500 stands for zero in the data rows.
Some points, one per row:
array([512, 492, 514, 578, 482, 460, 478, 478])
array([560, 473, 551, 422, 493, 540, 570, 454])
array([427, 453, 623, 313, 491, 520, 586, 383])
array([493, 522, 533, 488, 492, 474, 531, 466])
array([567, 507, 556, 531, 538, 517, 477, 463])
array([121, 286, 325, 769, 383, 490,   0, 320])
array([523, 659, 515, 496, 519, 503, 582, 559])
array([512, 550, 384, 479, 565, 516, 563, 629])
array([499, 490, 522, 581, 431, 524, 473, 493])
array([525, 489, 587, 348, 484, 491, 590, 484])
array([426, 473, 442, 551, 483, 485, 424, 490])
array([461, 531, 579, 620, 412, 431, 359, 509])
array([204, 355, 370, 664, 430, 490,  98, 362])
array([498, 517, 361, 472, 570, 497, 543, 589])
array([505, 510, 527, 476, 506, 539, 528, 484])
Then 16 other points, each followed by its number:
array([454, 556, 366, 457, 559, 523, 555, 595]) 0
array([531, 561, 572, 420, 517, 493, 596, 489]) 1
array([777, 374, 442, 904, 393, 424, 397, 573]) 2
array([509, 561, 436, 490, 531, 491, 591, 581]) 3
array([479, 556, 471, 515, 508, 501, 562, 552]) 4
array([473, 578, 373, 439, 569, 521, 576, 611]) 5
array([505, 476, 500, 424, 504, 494, 510, 495]) 6
array([472, 438, 528, 482, 552, 495, 492, 444]) 7
array([519, 565, 571, 443, 528, 479, 547, 505]) 8
array([493, 480, 512, 656, 379, 521, 426, 476]) 9
array([541, 521, 555, 420, 526, 512, 543, 481]) 10
array([511, 467, 568, 417, 490, 493, 545, 487]) 11
array([476, 442, 569, 379, 526, 519, 546, 463]) 12
array([441, 593, 288, 452, 590, 529, 585, 658]) 13
array([502, 491, 554, 439, 494, 487, 542, 471]) 14
array([532, 438, 565, 340, 563, 537, 579, 466]) 15
Which of these numbered points is nearest to each point below, ignoring the 3 directions in which the first points spread most? Its number follows each.
array([479, 524, 513, 460, 512, 493, 535, 530]) > 0
array([353, 454, 538, 361, 508, 491, 438, 376]) > 8
array([517, 514, 590, 426, 435, 480, 559, 388]) > 3
array([518, 598, 541, 590, 487, 497, 541, 511]) > 4
array([493, 486, 509, 583, 432, 518, 475, 483]) > 9
array([534, 391, 578, 356, 482, 537, 568, 509]) > 11
array([473, 451, 495, 403, 542, 516, 545, 496]) > 12
array([587, 487, 452, 778, 453, 403, 429, 484]) > 7
array([486, 515, 462, 582, 449, 532, 470, 515]) > 9
array([770, 334, 393, 859, 421, 448, 414, 569]) > 2
array([513, 633, 410, 561, 567, 506, 583, 688]) > 4
